In the rows, zero is written as 128.
Each path is a new rotation, seen through one point. The rows after it are directions, each followed by how far the rotation turns it, in degrees a step (0 if it stays put).
Each turn is a multiple of 5 degrees from 10 to 175, or 0.
Each row of a path follows its step; steps can be skipped.
path 1
step 0: [132 128 127 143 137 139 121 131 130 125 134 119 127 131 134 127 130 123
 119 128 119 126 123 117 125 131 123 132 132 126 130 136 128 122 126 135
 130 130 134 125 125 119]
step 3: [127 124 126 137 125 134 117 117 128 124 138 130 127 137 126 123 130 124
 133 124 127 129 128 135 134 126 138 130 117 130 138 131 128 136 118 135
 128 122 126 125 127 134]
step 4: [137 120 126 137 132 137 121 126 127 128 133 129 126 131 127 126 127 120
 129 114 119 127 121 130 140 128 129 129 125 128 134 134 130 127 128 120
 135 126 119 120 134 132]
step 5: [138 126 118 128 133 145 123 129 128 125 129 133 141 126 130 125 127 118
 125 120 132 131 117 123 132 121 127 130 131 124 129 134 128 121 126 125
 130 125 126 124 123 122]
step 6: [137 128 119 124 127 138 129 123 125 136 129 130 133 122 128 128 137 132
 123 132 124 130 121 133 132 115 120 133 120 129 129 133 132 123 126 131
 118 122 129 121 125 119]
step 7: [125 135 123 130 133 133 133 117 126 127 129 127 133 129 122 121 138 125
 123 133 120 132 126 128 135 122 124 133 120 124 140 119 129 139 132 125
 122 122 131 124 127 121]
step 8: [126 129 131 130 137 126 128 118 128 125 126 136 121 133 131 123 138 120
 118 127 128 132 124 129 139 134 125 129 126 128 146 133 126 131 122 133
 128 123 129 128 135 124]
step 9: [125 119 124 125 139 129 124 134 128 125 124 133 123 130 118 125 137 116
 126 124 129 132 119 127 132 129 119 134 125 134 136 126 122 120 122 125
 135 125 127 124 133 135]
step 10: [132 124 124 127 136 132 122 122 134 131 125 120 132 121 120 129 136 123
 132 131 133 133 117 118 130 121 132 128 128 135 133 124 130 114 122 132
 134 129 132 121 130 127]
step 11: [130 125 121 136 132 122 131 122 124 134 134 119 139 129 128 131 138 122
 130 127 127 128 121 130 129 128 129 134 122 129 126 120 136 120 123 137
 124 128 137 116 126 125]
step 12: [129 122 122 132 126 128 137 122 125 136 122 118 136 134 125 123 135 127
 127 122 123 123 126 124 135 137 125 133 129 120 141 127 134 133 123 127
 124 135 135 122 130 125]
Speeds:
[130 125 128 125 128 130 126 131 127 125 130 126 127 125 129 131 127 127
 126 128 129 130 129 126 127 129 126 129 129 128 129 128 128 126 127 126
 131 126 127 129 129 126] : 80
path 2
step 0: [130 125 115 126 136 125 132 135 125 133 126 112 131 123 120 126 126 133
 132 126 126 122 128 130 138 133 129 126 127 133 126 127 126 120 131 126
 116 131 127 132 118 115]
step 2: [135 128 124 127 124 127 133 129 129 127 122 119 129 118 128 127 129 123
 130 125 143 126 134 129 123 123 125 126 113 123 129 117 121 128 125 132
 117 142 129 129 127 122]
step 3: [127 123 122 125 128 132 133 115 133 127 125 130 131 124 123 131 131 134
 127 118 131 120 118 127 138 133 131 126 125 129 126 134 136 119 137 129
 116 134 129 140 124 124]
step 4: [138 135 128 125 127 126 135 129 131 132 123 135 133 121 137 130 136 126
 126 113 136 130 137 125 125 130 127 127 131 126 129 133 127 123 123 132
 124 138 116 128 134 139]
step 5: [132 132 126 131 128 135 140 126 129 134 123 111 126 125 125 134 126 132
 136 119 128 119 135 134 129 133 135 128 125 131 131 122 125 125 137 124
 121 136 123 124 120 122]
step 6: [126 128 124 128 138 130 135 128 128 131 125 131 138 120 128 128 134 127
 120 121 117 131 128 131 143 136 125 126 138 132 120 127 137 130 131 123
 120 135 122 132 130 132]
step 7: [136 132 126 128 131 125 134 134 127 133 120 124 130 120 131 119 128 132
 136 128 128 130 137 132 130 126 128 119 126 124 130 122 117 133 118 135
 121 146 124 127 133 128]
step 8: [123 125 114 127 124 140 135 122 127 125 122 117 132 129 121 128 126 133
 127 124 130 123 125 131 140 129 131 118 123 130 125 125 132 131 126 127
 117 133 134 137 117 129]
step 10: [135 130 117 129 128 129 129 127 123 130 125 121 130 128 133 131 126 136
 141 117 138 118 134 129 126 122 129 127 124 126 131 126 120 122 127 129
 122 134 117 131 118 118]
step 11: [125 130 117 121 137 135 131 128 128 128 131 127 133 123 131 137 134 120
 116 120 131 123 127 127 136 136 128 134 127 135 125 126 138 121 131 127
 115 134 127 130 120 129]
step 13: [130 125 125 122 123 133 142 117 125 126 128 117 133 119 126 133 123 129
 131 120 129 116 125 127 131 135 128 117 133 122 131 121 129 130 125 128
 117 134 127 135 127 124]
Speeds:
[129 130 128 127 127 128 125 128 131 126 126 129 127 130 128 128 131 129
 125 128 129 125 130 130 129 131 125 128 130 127 127 126 129 129 126 127
 126 127 128 126 130 127] : 145
[125 126 128 127 129 130 129 130 130 128 127 132 128 128 131 125 130 127
 130 127 130 132 129 128 125 130 127 129 129 128 128 129 130 131 129 129
 127 128 128 127 127 129] : 140
[127 128 129 128 126 128 127 125 130 126 127 127 129 129 128 126 131 130
 128 129 133 128 126 129 127 125 129 127 126 126 126 130 130 127 130 130
 130 129 126 129 127 130] : 60
[128 130 127 127 128 132 128 130 130 129 130 129 129 127 127 130 127 129
 128 128 129 127 129 129 127 129 129 128 124 129 130 128 131 129 123 129
 131 129 129 124 126 130] : 115
path 3
step 2: [127 124 133 132 134 132 134 126 131 130 127 122 113 132 112 126 124 132
 132 122 135 134 126 132 120 128 126 132 126 136 120 131 135 127 130 130
 125 131 118 131 127 130]
step 3: [128 123 128 123 119 134 128 131 135 132 120 133 117 132 137 126 124 128
 137 137 138 133 123 124 119 121 130 130 123 122 127 127 131 123 129 125
 123 138 129 129 127 135]
step 4: [123 130 131 122 129 125 139 120 118 132 118 129 128 130 123 131 134 131
 131 133 125 135 117 128 122 124 125 132 135 123 122 133 134 123 123 133
 130 130 135 121 134 135]
step 5: [132 127 130 132 131 126 123 123 126 133 118 135 129 133 121 126 122 118
 134 123 122 133 118 128 132 122 137 131 133 127 126 124 129 119 132 136
 125 134 132 132 115 125]
step 6: [119 126 130 127 124 118 128 129 121 136 134 123 131 126 128 129 129 127
 134 141 124 129 114 131 132 127 134 132 121 127 127 128 130 133 136 127
 116 124 127 134 122 135]
step 8: [128 126 135 134 129 130 130 132 133 131 134 115 119 137 119 131 133 129
 120 129 142 128 127 134 124 123 135 130 132 132 123 124 123 125 134 131
 119 133 130 128 122 130]
step 9: [129 121 131 129 125 127 134 128 129 136 132 130 117 132 130 124 128 123
 135 127 137 130 122 124 126 122 121 128 129 123 118 132 124 127 124 111
 125 132 123 134 131 135]
step 10: [123 139 130 120 131 124 129 128 127 127 122 139 124 139 129 136 128 123
 124 131 136 132 123 132 115 127 127 134 131 124 123 132 132 116 126 130
 127 126 127 125 130 134]
step 11: [134 120 129 134 133 126 137 132 124 133 117 138 123 130 123 130 126 121
 122 126 125 125 115 131 132 118 127 134 132 128 135 132 135 127 132 127
 123 136 135 123 125 132]
step 12: [121 129 121 130 123 117 126 126 127 136 126 134 131 131 119 125 123 135
 136 126 123 125 119 132 126 123 136 133 127 121 130 126 129 122 130 125
 116 121 132 139 132 129]
step 13: [123 120 139 123 136 125 129 137 122 133 131 132 125 120 123 126 122 133
 124 130 127 138 129 127 128 128 132 128 128 130 123 126 142 122 135 136
 120 121 125 132 126 132]
Speeds:
[128 128 129 127 127 128 128 129 128 124 126 129 128 126 130 129 125 127
 128 132 129 127 129 130 126 130 127 130 124 127 129 131 129 129 129 128
 129 128 126 127 126 132] : 100
[127 127 132 129 127 129 129 129 129 128 127 127 130 132 125 128 127 129
 126 126 125 127 129 129 129 127 128 130 126 129 129 131 125 128 127 129
 131 132 129 130 127 129] : 115
